Here is a table of points, one per row:
tensor([ 14,  19, -33,  -1, -21,   2,   0,  -3, -13,  -8,  20,  11,  12,  35,  50,  21,  -4,  -6, -42,  11,  14,  24,
         20,  -7,  39,  20,  22, -16,  28,  13,  39, -18,  58,  43,  -7])
tensor([-34,  37,   7,  22,  18,  30, -11,  10,  28,   9,   9,  33,  38,   0, -27,  -5,  33, -20,   7, -22,  33, -22,
         -7,  43,   6, -41,  23,   4, -19,   9,   5,   5,  -7,  16, -23])
tensor([-24,  68,  10,   8,  -1, -37,  53,  -9,  29,  23,   6,  -1,  23,  23,   9,  32,  26,  24, -23,   4,  25,  34,
         30,  49,  20, -21, -28, -13,  21,  23,  14, -29,  11,  67,  51])
tensor([ -7,   9,   1,   2, -10, -28,  19,  -7,  -1,   4,  -9, -30, -27,  23,  12, -26, -34,   1,   8,  10,  16, -10,
         -1, -29,  -4,  27, -26,  -4,  20,  -2, -24,  27, -28, -15, -20])
tensor([-34, -15,  40, -12,  13,  21, -13, -30,  28,  -6,   9,  -5,  19,  45, -49, -17,  34,  15,  12, -32,  -6,  -8,
        -35,  54,  17, -18,  22, -13,  20,  10,  20,  -4,  22, -15,   2])
tensor([ -7,   0,  -3,   1,  -1,  54,   5,   5,  40,  -3,   5,  58,  -2,  -5,  26,  25, -13,   5,  23,   5, -37,  23,
         33,  -9, -23,   6, -14,  -8,   2,   2, -12,   8,   3, -19,  12])
tensor([-12, -31, -18, -13,  10, -64,  -2,  35, -58,   9,  42,   5, -67,  31,   2, -14,  34, -22, -42,  22,  26, -21,
        -10, -14,  21,   5,  14,  -8,  27,   6,  18,  -1,  19, -26, -51])
tensor([  9,   0, -18,  13,  18,  19, -22,   0,  26, -63, -18,  95,  18,  34,  20,  -4,  16,  12,  16,   1, -51,  -6,
         39,  58, -30,  42, -17,  34, -20,   5,  -7, -16,   7, -37, -20])
tensor([ 17, -29,   6, -16, -31, -96, -15, -29, -41,  -3,  55,   8, -35, -17, -44,  14,   5,   2, -21,  43, -26,  14,
        -20,  45, -16,   4,  26, -14,  -7,  -6,  10,  -5, -12, -18,   6])
tensor([ 31,   3, -25,  -5,  15,   9, -27, -15, -12,  -2, -28,   3, -26,  18,  19, -35, -12, -12,  13,  26,   7, -31,
          6, -23, -17,   7, -29, -30,  20,   6,  32, -10,  41, -31,  12])
tensor([ 27,  -2,  -9,   8, -17, -45, -25,  16, -16,  16, -35,   9,   9,   3,  -5,  23, -17,  14, -25,  22,  27,  -8,
          4,  21,  11,   6,  20, -34,  35,  -2,  33, -42,  21,  -7,  14])
tensor([  16,   -2,   -7,  -10,    1,   34,  -18,   17,  -33,    6,  -35, -127,   22,  -35,  -23,   -9,   -7,  -37,
         -27,  -40,    4,  -38,  -29,  -27,   -4,   22,   13,   44,  -11,   27,  -48,   -4,  -17,   -7,  -31])
tensor([-40, -41,  15,  -3, -28,  -2,  11, -24,  -9, -15, -56, -60, -26, -24, -27,  24, -23,  37, -26, -35, -20,  16,
        -42,  -3,  -1, -18,  13,  59,  18,  13, -29,   0,  -3, -25,  16])
tensor([ 18, -40, -12,  13, -28,  -9, -22,   2, -20,   4,   6,  17,  22,   0, -25,   8,  -8,  11,  -6,  27,   4,  15,
         -4,  17,  28, -19,  23,  12,   3, -32,  43, -12,   6, -47,  15])
tensor([-61, -37,   7, -10, -11,  35, -25,  20, -27,  -3, -69, -40,  44,  35, -25, -38, -46,   4,  -1, -39,  19, -37,
        -44, -20, -13, -45, -31,  55, -62, -14, -12,  39, -51,  37,  -4])
tensor([ 18,  15, -27,   2,  23, -15, -55,  -5,   0,  20,  19,  25,  30,   6,  17,   1,  28,  29, -25, -11,  18,   1,
        -25,  78,  22, -18, -14,   0,  10,  33,  12, -38,  28, -22,   9])
tensor([-10,  40, -49,  10,  44,   9,  10, -14,  33, -28,  -5,  49, -47, -31,  33,   4,   2, -12,   2,  16,   8, -17,
          6, -11, -25,  -5, -17, -29,  12,   6, -45,  37, -44, -25,  15])
tensor([-33,  22,  -5, -12,  16,  30,  26,  20,  22,   6,  18,  43,  28, -24,  37,   7, -14,  14,  26,  14, -27,  27,
         40,   4, -27,   2, -33,  22, -17, -13, -48,  35, -12,   8,  23])
tensor([  8,  28,  38,  31,  -9,  11,  65,  30,   1, -29,  14,  -1,  18, -10,  -9,  13,  12, -25,  24,  -2,   8,   4,
          3, -11,   6,  -4,  -9, -14, -23,  -6, -10,  -4, -16,  31,  23])
tensor([ -1,  26, -14, -16, -10,  38,  40,  14,  38,   9,  16,  33,   4, -30,  31,  18,   8,   5,  31,   4, -34,  28,
         26, -33, -50,  -2,  -4,  -2, -23,  -7, -28,  16, -13, -32,  10])
tensor([ -5, -15,  10,   0, -18, -14,  -7,  -5,  13,  14, -18, -46,  16,  -2, -19,  11, -28,   1,   9,   3, -11, -14,
         -9, -11,  34,  -5,  -6, -14,   2,  -8,  20,  -2,  -2,  15,  26])
tensor([ 15,  36, -10,  -9,   7, -72,  24,  41, -31,  18,  -1, -65, -52, -47, -23,  10,  -3,  16, -19,  16,  33,   1,
        -35,   4, -26,  -5, -14, -12,  21, -15,  -4,  13, -31,  -9,  18])
tensor([  28,    5,   32,  -15,  -12,  -33,  -16,  -63,   27,   23,   84,  -32,  -11,  -34,   -7,  -25,   24,  -42,
         -37,   69,  -25,   -2,  -12,   23,  -15,   27,   43,  -47, -104,  -27,  -20,    0,  -31,   45,   21])
tensor([ -3,  -8, -29,   2,   6, -15, -36,   7, -37,  22,  51,  20,   6,  16, -18,  13,  12,  19, -32,  41,  18,  -5,
        -15,  33, -16,   0,  10,  14, -14,  18,  26,   4,  27,  12,  -4])
tensor([ -8,   2,  -5,  28, -19, -54,  28, -13,  -6,   2, -33, -21, -26,   4, -14,   6, -26,  10,  -9, -12,   1,  13,
        -26,  12,  -8, -14,   7,   8,  13,  -2,  -8,  31, -41,  22, -41])
tensor([-14, -26,  17,  -7,  -9,   5,  15, -21,   1,  -1, -39, -41,  33,  16,  34,  19, -25,  17, -15, -39,  -1,  34,
          9,   2,  33,  14,  21,  27,   6,  21,  11, -10,  51,  33,  -2])
tensor([-22,  -4, -13, -34,  11,  13,  -5,   9, -20,   7,  10,  34,  35, -27,  32, -14, -14,   2,   9,  15, -12,  12,
          8,  14, -49, -11, -20,  23, -41,   7, -26,  21, -12, -19, -14])
tensor([ 35, -14, -73, -10,  25,  28, -12, -25,  -4,   3,  16,  32, -99, -28,   9, -70,  -1,   0,  33,   7,  16, -10,
          1, -17,  44, -14, -61, -23,  20,  10,  32, -29,  53,  43,   0])
tensor([-11,  -8,  30,  28, -13,  27,  10, -32,  37,  -2, -22,  20,   6,  24,  45,  -6,  -6,   6,   7, -28, -17,  -2,
         32, -50,  26,   5,   7,  -9,  33,  15,   3,  32,  17,   9,  15])
tensor([-11, -64, -26, -16,  17,  -6, -52,  30, -42,  -8,  41, -16,  13, -19, -16,  -6,   9, -41, -63,  23,  25,   0,
        -23,   4,   9, -37,  21,   9, -56, -23,   8,   9,  10,  -2, -27])
tensor([ -7, -19,  54,  24, -45,   2, -18, -28,  12,   1,  13, -43,   2,   0,  -9,  19,  12, -12,  -2,  -3, -12,   9,
          7, -10,  38, -10,  43,   9,   2, -19,  -4, -24,   9,   1, -28])
tensor([ 45,   6, -46, -18,  22,   1, -34,  -5,   8,  -4,  14,  30, -18,  -4,   0, -15, -18,  -1,   6,  38, -17,  -7,
         27,   7,   6,  24, -23, -21,  11, -21,  16, -14,   7, -86,  14])
tensor([ 39,  16,  -7,  -8,  -8, -57, -19,  35, -41,  -1, -21, -63,  -4,  31,  -3, -70,  -6,   0,  44,  13,  25,  -6,
         -2, -14,  11,  54, -18,  -8, -10,  -9, -31, -23,   5, -31, -17])
tensor([ 16,  31, -40, -33,  30,  14,  30,  25, -12,  -6,  32,   1,  -3, -37,  -3,  24,  -6, -32,  -2,  21,  14,  10,
         17, -27, -40,  -1,  41,   7,   5,  17,  10, -17, -23,  15,   2])
tensor([-10,   5,  44,  -9, -19,  -3,  23,  -9,  13,  10, -36, -36,  -4,  -4,  23,  26, -13,  14,  -2, -46, -12,  27,
        -16, -14,  13,   8,   4,  10,  19,   4, -40, -11,   7, -30,   9])
tensor([ -4,  46,  29, -15,   5,  24,   8,  22,   2,  14,  14,  47,  22,  -7,   9, -13,  16,  16,  24,   2,  -8,  20,
         23,   6,   7,  10, -20,  -5, -17,   5,  13,  22, -14, -11,   5])
tensor([-22, -37,   4,  21,  11,   0, -18,   0,  -3, -23, -31,  10, -12,  46, -11,  12,   0,  -1,  -7, -59,  24, -75,
        -13, -23, -44,   4,  15,  29,   7,  24,  17,  32,  10,  26, -10])
tensor([ 37,  -3, -31, -18,  27,   6, -12,  14, -16,   9, -21,  -6, -56,  -7, -18, -29,   5, -11,  45,  21, -19, -11,
          5,  -2,   0,  29, -28, -16,  20, -17,   6, -35,  -8,   2,  10])
tensor([ 33,  -4,  15, -13, -24,  16, -23, -34,  17,  13,  20,   1,   9,  -7, -31,   6,  18,  -6,  39,  40, -21, -14,
        -19,   4,  14, -28,   0, -29,  13, -42,  37,  28, -36,   8,   4])
tensor([-30, -10,  24,  16, -16,   1,   1, -10,   4,   7, -33,   8,  32,  18, -39,  -9,  -3,  32,   3, -52,  12,   4,
        -11,  37,  19,   3,  -5,  36, -21,  -2,  -8,  25, -39,  -3,  -8])
tensor([ -4,   9,  37,  26,  -6,  27,  52,   0,  10,   5,  15, -15,  21, -24,   2,  26,  12,   6,   1, -15, -21,  16,
         14,  -4,   9, -16,   4,  16,  -6, -10,  -8, -15,  -7,  17,  22])
tensor([ 14, -17,  -1,   1,  30,   8,  19,   9,  -5, -12,   7,  20,  -4,  69,  22,  23,  22, -19,  10, -43,  12,   7,
         15, -89, -16,  37,  46, -10,  45,  36,  41, -23,  53,  45, -50])
tensor([-24,  15,  42,  24,  13,  48,  33,  20,  34, -21, -42,  33,   8, -14,  19,  26, -22,  16,  13, -32,   1,  22,
         38, -33, -18, -17,  -7, -30,  -1,   0, -37,  19, -13,  30,   2])
tensor([ 18, -13,  40,  27,  -3,  36,  12,  -1,  23, -17,  16,   5,  28, -40,  -8,  -5,  18, -27,  18,  -3, -13, -14,
         -6, -29,   7,  -9, -12, -11,  20, -34, -18, -17,  -3, -12,   0])
There is one direction along which these points spread out most. Take the direction at right angles to it along which they spread out most. Then take the direction at right angles to both along which they spread out most. Go by this last direction. For each point below, how far along it does it lie, from 0 to 99? 50 is the average, and the first point above lies past it. One standard deviation of the points above along it is 16.
tensor([ 31,   3, -25,  -5,  15,   9, -27, -15, -12,  -2, -28,   3, -26,  18,  19, -35, -12, -12,  13,  26,   7, -31,
          6, -23, -17,   7, -29, -30,  20,   6,  32, -10,  41, -31,  12]) : 69
tensor([-40, -41,  15,  -3, -28,  -2,  11, -24,  -9, -15, -56, -60, -26, -24, -27,  24, -23,  37, -26, -35, -20,  16,
        -42,  -3,  -1, -18,  13,  59,  18,  13, -29,   0,  -3, -25,  16]) : 50
tensor([ -4,  46,  29, -15,   5,  24,   8,  22,   2,  14,  14,  47,  22,  -7,   9, -13,  16,  16,  24,   2,  -8,  20,
         23,   6,   7,  10, -20,  -5, -17,   5,  13,  22, -14, -11,   5]) : 41
tensor([ -7,   0,  -3,   1,  -1,  54,   5,   5,  40,  -3,   5,  58,  -2,  -5,  26,  25, -13,   5,  23,   5, -37,  23,
         33,  -9, -23,   6, -14,  -8,   2,   2, -12,   8,   3, -19,  12]) : 48
tensor([ 14, -17,  -1,   1,  30,   8,  19,   9,  -5, -12,   7,  20,  -4,  69,  22,  23,  22, -19,  10, -43,  12,   7,
         15, -89, -16,  37,  46, -10,  45,  36,  41, -23,  53,  45, -50]) : 98
tensor([ -1,  26, -14, -16, -10,  38,  40,  14,  38,   9,  16,  33,   4, -30,  31,  18,   8,   5,  31,   4, -34,  28,
         26, -33, -50,  -2,  -4,  -2, -23,  -7, -28,  16, -13, -32,  10]) : 33
tensor([ 33,  -4,  15, -13, -24,  16, -23, -34,  17,  13,  20,   1,   9,  -7, -31,   6,  18,  -6,  39,  40, -21, -14,
        -19,   4,  14, -28,   0, -29,  13, -42,  37,  28, -36,   8,   4]) : 34
tensor([-33,  22,  -5, -12,  16,  30,  26,  20,  22,   6,  18,  43,  28, -24,  37,   7, -14,  14,  26,  14, -27,  27,
         40,   4, -27,   2, -33,  22, -17, -13, -48,  35, -12,   8,  23]) : 31
tensor([ 27,  -2,  -9,   8, -17, -45, -25,  16, -16,  16, -35,   9,   9,   3,  -5,  23, -17,  14, -25,  22,  27,  -8,
          4,  21,  11,   6,  20, -34,  35,  -2,  33, -42,  21,  -7,  14]) : 64
tensor([-24,  68,  10,   8,  -1, -37,  53,  -9,  29,  23,   6,  -1,  23,  23,   9,  32,  26,  24, -23,   4,  25,  34,
         30,  49,  20, -21, -28, -13,  21,  23,  14, -29,  11,  67,  51]) : 52
tensor([ 35, -14, -73, -10,  25,  28, -12, -25,  -4,   3,  16,  32, -99, -28,   9, -70,  -1,   0,  33,   7,  16, -10,
          1, -17,  44, -14, -61, -23,  20,  10,  32, -29,  53,  43,   0]) : 75
tensor([ 14,  19, -33,  -1, -21,   2,   0,  -3, -13,  -8,  20,  11,  12,  35,  50,  21,  -4,  -6, -42,  11,  14,  24,
         20,  -7,  39,  20,  22, -16,  28,  13,  39, -18,  58,  43,  -7]) : 78
tensor([ 45,   6, -46, -18,  22,   1, -34,  -5,   8,  -4,  14,  30, -18,  -4,   0, -15, -18,  -1,   6,  38, -17,  -7,
         27,   7,   6,  24, -23, -21,  11, -21,  16, -14,   7, -86,  14]) : 50
tensor([-61, -37,   7, -10, -11,  35, -25,  20, -27,  -3, -69, -40,  44,  35, -25, -38, -46,   4,  -1, -39,  19, -37,
        -44, -20, -13, -45, -31,  55, -62, -14, -12,  39, -51,  37,  -4]) : 43
